0: [ 85  79 102 200  87 181 164 131]
1: [125 145 187 149  89 147 124  89]
2: [132 165 152 109  84 103 123  88]
3: [116 113 104 113 149  68 113 171]
4: [142 112 133 172  97 129 109 126]
5: [118 152 126  71 143  89  55 135]
6: [ 47 156 156 131 134 172 151 121]
7: [123 151 188 149  77 148 142 104]
8: [195 106 142 111 112  64 108 119]
9: [174 113 110  72 157  76 128 150]
10: [172 129 123 125 117 162 159 112]
11: [155 121 104 132  96 118 132  90]
12: [183 179 143 154 124 161 134 115]
13: [154 169 120 160 150 134 112 158]
14: [125 119  92 138 155 116 100 122]
15: [172 159 125 122 178 113  79 134]
16: [110  67  91 218  82 177 157 111]
17: [208 123 136 115 119 143 161 106]
18: [191 121 125 101 123 151 161 116]
19: [150 173 123 146 187 164 110 121]
20: [ 90  61  95 205  71 205 170 102]
21: [ 52 132 112 165 159 160 141 173]
22: [178 117  97 123 108  80  99  77]
23: [ 86  78 103  99 144  67 130 181]
24: [146 107 102 116  82 117 166 110]
25: [156 115 137 125 106 147  74 109]
26: [130 144 142 169 155 161 107  60]
27: [125 122 163 146  91 131 130  98]
28: [ 97 161 129 153 148 147 142 127]
29: [ 77 127 138 140 134 215 158  80]
30: [173 114 112 115 172 120 142 139]
31: [129 141 154 111  76 156 143  92]
32: [105 134 136 162 138 149  86 138]
33: [ 98  82 126  93  80  95 122  97]

[122 116  97 103 167 100 126 159] 3 14 30
[189 124  97 136 186 156 121 140] 30 19 15
[ 63  73 104  94 105  74 155 176] 23 3 33
[189  83 140 105 100  49 147 141] 8 9 24
[125 195 139 164 189 182 106 139] 19 13 28
[199  92 142 115 113  73 133 127] 8 9 22
[ 61  53  91  92  86 115 167 180] 23 33 24
[195 141 145 179  96  95  96 121] 4 8 25
[142 162 147 111  84 126 125  88] 2 31 27
[134 203 140 152 203 197  93 138] 19 13 28
[141 155 153 122 100  98  94 124] 2 25 27
[ 95 127 149 167 123 147  81 135] 32 4 28
[136 152 139 103  84 107 128  97] 2 31 11
[110  75 153 111 100  44 103 107] 33 8 3
[161 130 132  91 147  74 104 151] 9 3 8
[163 153 167  95  98 106 119  95] 2 31 27
[151 152 142 114  94 101 117 104] 2 11 27
[146 201 140 196 182 202 112 120] 19 12 13
[119 108 122  91 136  64 110 174] 3 23 9
[ 85 156 133 106 156 108 107 185] 3 5 28
[152 174 114 161 146 136 118 152] 13 19 12
[184  76 140 123  88  63 157 122] 8 24 11
